Points on a landscape with several valleys, each with its height.
pil: 69, 88, 146, 83, 105, 109, 78, 121, 98, 106, 74, 110, 120, 128, 94, 75  h=2.41
filad: 92, 116, 101, 81, 102, 102, 82, 110, 115, 131, 101, 104, 89, 121, 138, 99  h=2.46
Vedi: 110, 117, 84, 94, 96, 102, 100, 98, 115, 109, 108, 94, 86, 105, 124, 105  h=2.57
rigen: 94, 118, 91, 86, 99, 100, 82, 110, 121, 128, 101, 100, 80, 120, 143, 103  h=2.74
mola: 125, 102, 76, 112, 102, 95, 121, 83, 97, 92, 116, 94, 92, 78, 82, 115  h=2.38
bulo: 85, 74, 125, 113, 99, 105, 98, 106, 79, 76, 97, 107, 126, 98, 79, 86  h=2.54
napu: 71, 94, 147, 80, 105, 108, 78, 119, 100, 110, 75, 109, 115, 125, 99, 76  h=2.29
gib: 90, 112, 111, 80, 101, 103, 85, 111, 112, 121, 97, 105, 97, 117, 130, 92  h=2.48
mef: 73, 105, 141, 76, 104, 105, 80, 118, 102, 116, 81, 110, 109, 118, 110, 81  h=2.06
sunug: 109, 104, 94, 101, 99, 103, 103, 97, 103, 100, 111, 99, 97, 96, 109, 98  h=1.10
sinof: 121, 72, 80, 125, 95, 96, 127, 85, 85, 73, 101, 97, 109, 73, 53, 111  h=1.78
Linuv: 94, 120, 87, 87, 96, 99, 83, 110, 123, 125, 99, 97, 74, 119, 146, 106  h=3.23
Tes: 100, 120, 85, 87, 94, 101, 90, 107, 122, 119, 102, 97, 81, 116, 139, 105  h=3.08
gulin: 84, 103, 123, 85, 98, 105, 89, 112, 104, 106, 92, 107, 108, 112, 116, 85  h=2.00
rof: 91, 59, 117, 124, 108, 97, 108, 98, 66, 62, 101, 106, 133, 80, 59, 91  h=3.09
legub: 128, 93, 69, 117, 97, 93, 129, 80, 92, 88, 113, 96, 98, 73, 66, 118  h=2.38
Paror: 93, 54, 110, 127, 109, 94, 119, 92, 66, 57, 97, 103, 135, 73, 50, 93  h=3.25
vasef: 99, 118, 89, 86, 96, 101, 90, 107, 120, 120, 102, 99, 83, 117, 140, 103  h=2.64
Kenel: 127, 116, 71, 108, 101, 94, 121, 80, 102, 95, 115, 89, 84, 81, 87, 119  h=3.08
levu: 72, 81, 142, 90, 103, 109, 81, 119, 93, 100, 77, 111, 129, 126, 89, 75  h=1.78
nas: 82, 77, 131, 107, 98, 108, 93, 110, 81, 83, 92, 108, 127, 107, 84, 83  h=2.01
pesiv: 101, 71, 108, 122, 101, 97, 112, 96, 79, 66, 103, 101, 116, 78, 67, 97  h=2.73
lofaf: 124, 109, 77, 107, 101, 98, 115, 84, 101, 95, 117, 93, 89, 83, 92, 113  h=2.57
rofa: 76, 68, 130, 111, 104, 109, 92, 107, 68, 86, 92, 112, 141, 107, 71, 81  h=2.48
Gano: 90, 122, 97, 87, 104, 96, 71, 111, 117, 140, 98, 99, 78, 122, 143, 105  h=3.30
zap: 125, 103, 75, 111, 102, 96, 121, 82, 96, 91, 117, 95, 92, 78, 81, 115  h=2.46
zudi: 129, 87, 65, 120, 95, 94, 131, 80, 90, 86, 110, 95, 101, 71, 60, 118  h=2.46
femu: 105, 59, 95, 129, 92, 94, 129, 87, 80, 55, 90, 98, 122, 71, 39, 103  h=2.66
viz: 130, 109, 66, 112, 98, 92, 127, 77, 96, 93, 116, 92, 87, 75, 76, 123  h=3.04
vap: 112, 102, 92, 105, 99, 102, 106, 94, 101, 96, 113, 98, 98, 91, 103, 101  h=0.98
moruk: 80, 68, 130, 113, 102, 108, 95, 106, 68, 82, 94, 111, 138, 102, 71, 83  h=2.39
zozoz: 99, 57, 102, 129, 98, 94, 126, 89, 77, 54, 93, 100, 127, 71, 44, 100  h=3.05
mem: 94, 73, 116, 120, 101, 101, 105, 99, 79, 70, 102, 103, 119, 86, 73, 93  h=2.86
rusi: 128, 126, 67, 107, 100, 94, 120, 80, 106, 95, 110, 84, 76, 83, 89, 123  h=3.35
Leb: 97, 115, 95, 85, 99, 102, 87, 109, 118, 123, 102, 102, 87, 118, 139, 99  h=1.28
fuma: 89, 120, 104, 79, 108, 99, 73, 109, 112, 141, 98, 102, 87, 124, 138, 101  h=3.17
tuduk: 116, 107, 86, 103, 100, 101, 107, 92, 104, 99, 115, 96, 94, 92, 105, 104  h=1.36
namak: 75, 89, 139, 89, 100, 108, 85, 117, 95, 99, 80, 110, 121, 121, 97, 77  h=1.15
pifan: 70, 86, 146, 84, 106, 109, 78, 121, 97, 104, 74, 110, 121, 129, 93, 75  h=2.36
Sili: 114, 131, 73, 93, 93, 99, 103, 95, 123, 107, 94, 86, 75, 105, 118, 114  h=3.31
pudu: 88, 122, 96, 90, 101, 95, 70, 112, 118, 140, 98, 98, 76, 121, 145, 106  h=3.39
susit: 115, 125, 77, 96, 96, 100, 104, 94, 117, 105, 104, 89, 81, 102, 117, 110  h=3.16
ginum: 116, 83, 91, 119, 101, 97, 118, 89, 88, 79, 110, 99, 105, 76, 72, 105  h=1.84
val: 130, 127, 65, 111, 98, 92, 125, 78, 100, 94, 111, 85, 74, 80, 81, 127  h=3.47
firi: 77, 113, 131, 73, 105, 102, 79, 114, 106, 124, 87, 109, 103, 117, 118, 87  h=2.43
vav: 100, 120, 85, 88, 95, 100, 89, 107, 121, 119, 100, 97, 79, 117, 140, 105  h=3.12
vite: 89, 123, 97, 88, 104, 95, 70, 111, 117, 140, 97, 98, 77, 121, 143, 105  h=3.37
nat: 70, 100, 146, 77, 104, 107, 78, 119, 101, 112, 78, 109, 112, 122, 103, 79  h=2.26
gegil: 104, 75, 105, 120, 102, 97, 112, 95, 82, 70, 105, 101, 112, 79, 70, 99  h=2.45
duzi: 116, 121, 79, 97, 97, 100, 105, 92, 114, 105, 108, 90, 84, 99, 115, 109  h=3.00
Tika: 86, 110, 117, 80, 101, 104, 86, 112, 109, 118, 94, 107, 101, 116, 125, 91  h=2.29
sipug: 93, 54, 114, 126, 111, 95, 114, 94, 64, 59, 99, 104, 135, 76, 53, 92  h=3.21
doniv: 75, 100, 139, 80, 102, 106, 82, 118, 101, 109, 81, 109, 113, 119, 106, 81  h=1.49
Nofe: 89, 117, 106, 79, 105, 100, 79, 110, 114, 133, 98, 103, 90, 121, 135, 97  h=2.88
tuli: 121, 70, 78, 126, 94, 96, 129, 85, 85, 72, 99, 96, 110, 72, 48, 110  h=1.85
Nuraz: 97, 56, 103, 129, 100, 94, 126, 89, 76, 54, 93, 100, 129, 71, 43, 99  h=3.17
Zik: 93, 121, 88, 90, 94, 98, 80, 112, 123, 127, 98, 97, 72, 119, 145, 106  h=3.29
zonif: 131, 112, 63, 112, 96, 90, 131, 75, 94, 93, 117, 92, 86, 73, 74, 126  h=3.28
bar: 97, 92, 111, 106, 97, 105, 101, 102, 94, 87, 105, 103, 109, 94, 98, 92  h=2.35
kes: 92, 120, 90, 88, 98, 98, 79, 110, 121, 129, 99, 98, 77, 120, 146, 106  h=3.21
Bem: 108, 114, 88, 93, 97, 103, 99, 100, 114, 109, 108, 97, 90, 106, 124, 102  h=1.96
Lafad: 130, 119, 65, 111, 98, 91, 126, 76, 98, 94, 115, 89, 80, 77, 79, 125  h=3.30
goveb: 116, 112, 83, 101, 100, 101, 106, 92, 108, 102, 113, 94, 90, 95, 110, 106  h=1.99
povo: 102, 98, 104, 103, 98, 105, 102, 100, 98, 94, 107, 102, 104, 96, 104, 93  h=1.85
gusep: 99, 115, 91, 85, 97, 102, 88, 107, 119, 121, 103, 100, 85, 117, 140, 101  h=1.97
mopab: 129, 120, 69, 108, 100, 93, 122, 79, 102, 95, 114, 87, 79, 81, 85, 122  h=3.25
parug: 87, 106, 117, 82, 99, 105, 88, 112, 108, 112, 95, 107, 103, 113, 122, 89  h=2.24
biri: 87, 104, 119, 86, 98, 106, 89, 111, 106, 109, 94, 106, 105, 112, 119, 87  h=2.19
Going downhill from each row below, which row is at the bottom of the valley where it ends?
bulo  drains to namak
bar  drains to vap
povo  drains to vap
parug  drains to namak
biri  drains to namak
femu  drains to sinof
